In the data rows, the value 500 means zero.
Here are some points, one per row:
[548 716 281 226 744 340 248 460 460 625 292 630 701 258 674 476 721 423 302 746 279 578 418 312 277 367 765 540 549 500 712 648 533 490 683 524 513 354 292 239 680 489 510]
[730 565 532 314 465 325 487 500 670 581 809 515 622 529 475 592 661 602 453 520 506 561 598 690 380 567 204 617 708 366 513 442 486 742 360 519 232 650 623 579 589 507 660]
[391 460 725 547 307 432 562 392 545 369 603 511 328 348 402 339 715 609 471 603 604 564 352 401 407 581 536 413 303 582 407 627 346 512 208 392 330 493 281 681 581 401 621]
[541 418 636 466 433 293 467 398 318 381 808 404 423 438 314 388 559 384 570 285 729 560 551 346 364 577 329 287 229 278 699 587 581 479 558 562 635 407 543 426 556 316 588]
[610 449 457 657 373 547 452 533 293 412 354 319 318 486 402 794 359 455 417 356 690 510 436 393 472 658 430 384 754 478 522 739 456 693 328 449 350 447 526 470 481 483 601]
[474 529 411 206 608 515 698 271 362 664 365 688 255 533 224 699 414 649 433 605 399 536 609 624 725 279 649 681 536 676 627 377 667 322 441 693 623 433 624 700 447 691 443]
[789 505 257 580 604 610 386 619 628 520 414 648 605 519 304 556 348 701 641 622 387 314 542 645 472 426 680 712 431 197 603 318 612 675 517 695 559 585 333 694 520 474 284]
[713 566 412 315 626 671 305 591 727 163 381 643 629 618 357 673 479 569 366 599 402 382 631 656 779 718 623 667 369 436 581 327 592 388 622 580 662 581 358 658 281 655 317]
[257 611 414 392 622 610 385 616 288 687 310 565 811 464 296 588 327 648 354 684 417 706 560 699 727 604 581 460 342 719 723 336 661 303 607 671 660 806 750 602 334 670 283]
[364 753 317 562 501 598 534 311 463 676 458 353 402 331 290 378 582 319 387 261 412 559 586 369 450 562 393 346 561 645 474 540 259 411 571 576 608 259 634 743 421 659 710]
[363 656 273 688 519 236 740 400 318 641 592 555 328 619 559 446 753 620 863 497 538 617 737 305 535 512 466 441 500 665 252 552 604 558 420 319 630 414 678 536 242 684 544]
[375 375 382 496 613 575 505 294 394 646 572 618 398 358 669 679 296 714 356 523 546 633 620 618 478 421 639 363 354 665 370 413 546 655 662 583 280 300 735 575 302 546 299]
[640 780 754 712 629 249 256 562 671 639 260 742 356 297 704 475 370 263 694 179 251 275 556 648 328 535 273 359 627 653 249 416 672 678 284 295 515 775 519 490 692 635 218]
[430 547 503 456 534 721 494 677 438 556 479 513 604 321 524 627 439 561 406 537 694 329 612 678 610 207 510 578 492 506 323 569 571 538 598 635 512 685 180 440 360 448 498]
[454 683 485 524 605 766 655 455 450 592 355 796 386 556 564 359 317 334 392 627 671 705 491 346 379 784 225 796 391 560 397 720 446 417 605 611 668 443 275 324 729 687 474]
[700 608 490 508 526 611 226 716 694 352 473 596 672 785 357 613 368 619 451 645 380 531 646 558 662 356 551 268 299 444 555 515 632 500 500 606 595 560 346 518 410 711 488]
[300 547 661 408 502 760 654 387 606 457 444 508 546 700 402 581 553 496 669 466 667 356 603 540 310 316 599 496 543 601 597 360 339 631 435 493 192 649 370 395 557 570 362]
[726 472 428 510 315 633 468 400 411 506 528 442 401 384 505 349 497 419 619 629 450 420 329 411 568 685 609 369 484 581 441 601 216 430 593 451 447 797 584 464 431 456 643]
[541 295 667 413 356 426 278 610 380 687 611 704 542 683 601 322 707 376 659 631 755 314 259 574 733 395 475 625 687 621 334 444 690 601 461 399 312 222 486 392 339 380 542]
[550 252 693 254 466 730 318 382 367 556 710 345 361 728 580 417 570 449 553 325 590 445 345 375 288 575 571 276 616 244 371 532 716 496 374 693 653 607 564 487 404 346 533]
[252 466 296 429 174 267 696 382 605 384 476 260 275 742 396 375 263 316 312 659 226 404 251 702 350 424 253 695 344 375 251 616 606 342 703 603 700 334 371 256 683 585 366]
[743 252 614 755 322 269 729 786 223 331 329 369 742 411 504 302 669 529 345 306 352 643 348 364 316 638 340 334 760 349 624 584 302 283 702 889 247 336 602 730 647 801 609]
[529 654 754 532 461 618 755 345 541 560 347 468 715 688 604 385 436 716 645 372 202 315 479 457 622 302 554 549 632 249 757 803 673 704 527 324 507 351 485 331 227 270 457]
[367 327 452 579 366 530 566 311 818 271 514 449 530 270 362 360 609 432 688 532 647 746 406 425 450 558 359 360 690 350 460 550 401 263 452 690 393 451 506 352 386 308 572]
[346 376 466 803 737 633 712 358 369 637 654 597 312 727 733 559 673 670 517 475 392 678 536 641 692 287 615 634 326 659 307 605 516 410 633 440 191 420 723 425 455 284 360]
[687 704 596 290 365 559 450 610 457 368 623 330 537 338 506 524 548 548 734 535 439 463 616 382 716 392 330 689 650 450 342 295 579 469 363 591 306 497 664 629 671 279 625]
[393 340 723 434 459 247 385 475 524 556 711 505 584 339 655 613 424 307 600 716 291 316 798 489 815 672 477 535 691 316 417 662 446 655 278 461 399 689 485 510 687 480 409]
[572 259 382 362 376 429 662 701 577 385 191 350 477 337 340 324 715 319 330 307 705 642 385 360 426 586 300 378 161 260 608 680 358 340 472 181 398 511 677 697 545 560 592]
[404 362 419 696 381 486 238 585 736 687 671 426 366 564 712 447 689 515 521 308 597 428 508 579 748 282 454 677 655 546 767 347 296 592 296 371 637 553 360 308 598 493 506]
[389 720 547 262 680 248 573 372 747 605 320 203 383 612 711 298 340 368 434 396 655 671 333 560 376 769 699 704 353 689 334 682 557 427 659 740 609 328 266 361 689 584 598]
[347 519 491 186 476 561 515 695 456 371 573 644 538 667 622 373 370 779 599 298 632 505 497 478 573 557 582 321 588 450 495 455 269 648 383 447 501 531 549 336 528 333 590]
[431 680 395 668 557 719 732 791 386 687 419 661 495 375 307 701 443 206 305 550 395 659 726 531 434 700 716 329 356 579 560 275 675 307 595 475 646 505 652 574 493 569 463]
[778 496 656 318 483 439 428 742 596 528 732 544 603 671 514 409 372 637 539 259 398 344 544 487 448 400 629 616 538 793 549 477 568 493 600 384 489 594 359 391 226 196 334]
[302 213 416 641 712 581 610 280 329 693 507 404 398 526 424 460 604 616 543 436 284 576 707 406 456 738 471 319 409 693 312 254 425 554 626 326 538 283 640 537 605 253 479]
[737 492 699 691 546 484 544 381 465 639 426 329 314 635 614 480 407 636 556 763 799 504 429 372 631 384 495 437 602 368 372 138 381 487 381 288 358 403 391 348 468 445 563]
[480 458 366 380 639 540 700 704 624 321 468 494 610 518 631 529 449 421 391 616 520 325 415 566 619 473 506 311 453 576 713 307 682 757 453 598 624 677 351 698 296 473 513]
[294 497 508 728 558 468 406 524 776 407 476 473 502 447 392 646 368 509 487 391 356 406 333 232 397 437 600 509 350 416 535 479 547 311 381 666 318 610 449 452 397 517 750]
[401 597 338 388 598 662 339 439 363 582 394 633 546 432 856 647 472 647 603 627 330 580 669 678 190 412 616 682 596 428 770 375 640 283 701 193 605 480 254 693 437 681 465]
[626 216 707 690 614 406 463 691 735 491 586 364 687 265 615 736 671 300 767 372 495 533 248 569 482 379 490 569 538 714 656 589 252 707 352 304 828 408 556 284 623 654 544]
[367 488 601 617 400 372 336 551 578 319 469 530 636 452 414 729 508 451 419 582 605 553 485 395 555 607 596 599 594 382 608 533 396 674 718 465 552 701 603 702 609 290 698]
[362 631 418 632 352 412 405 327 364 208 555 519 380 696 593 288 313 534 286 767 781 146 500 723 284 264 379 682 298 607 371 699 307 426 558 656 747 304 783 353 706 568 301]
[699 465 377 687 395 424 636 377 248 260 742 355 683 331 290 459 624 334 325 393 533 669 309 415 475 613 431 393 639 334 446 534 500 350 344 163 431 566 575 620 668 570 587]
Along one direction, these points spread out more than along any other. How far along it is each point below, from 0 to 99? 50 is the average, and the first point above lies past it. One standard deviation of the points above along it is 16.
[364 753 317 562 501 598 534 311 463 676 458 353 402 331 290 378 582 319 387 261 412 559 586 369 450 562 393 346 561 645 474 540 259 411 571 576 608 259 634 743 421 659 710] 39
[347 519 491 186 476 561 515 695 456 371 573 644 538 667 622 373 370 779 599 298 632 505 497 478 573 557 582 321 588 450 495 455 269 648 383 447 501 531 549 336 528 333 590] 48
[252 466 296 429 174 267 696 382 605 384 476 260 275 742 396 375 263 316 312 659 226 404 251 702 350 424 253 695 344 375 251 616 606 342 703 603 700 334 371 256 683 585 366] 46
[726 472 428 510 315 633 468 400 411 506 528 442 401 384 505 349 497 419 619 629 450 420 329 411 568 685 609 369 484 581 441 601 216 430 593 451 447 797 584 464 431 456 643] 39
[363 656 273 688 519 236 740 400 318 641 592 555 328 619 559 446 753 620 863 497 538 617 737 305 535 512 466 441 500 665 252 552 604 558 420 319 630 414 678 536 242 684 544] 45
[640 780 754 712 629 249 256 562 671 639 260 742 356 297 704 475 370 263 694 179 251 275 556 648 328 535 273 359 627 653 249 416 672 678 284 295 515 775 519 490 692 635 218] 53
[730 565 532 314 465 325 487 500 670 581 809 515 622 529 475 592 661 602 453 520 506 561 598 690 380 567 204 617 708 366 513 442 486 742 360 519 232 650 623 579 589 507 660] 42
[541 418 636 466 433 293 467 398 318 381 808 404 423 438 314 388 559 384 570 285 729 560 551 346 364 577 329 287 229 278 699 587 581 479 558 562 635 407 543 426 556 316 588] 27
[454 683 485 524 605 766 655 455 450 592 355 796 386 556 564 359 317 334 392 627 671 705 491 346 379 784 225 796 391 560 397 720 446 417 605 611 668 443 275 324 729 687 474] 52
[550 252 693 254 466 730 318 382 367 556 710 345 361 728 580 417 570 449 553 325 590 445 345 375 288 575 571 276 616 244 371 532 716 496 374 693 653 607 564 487 404 346 533] 39
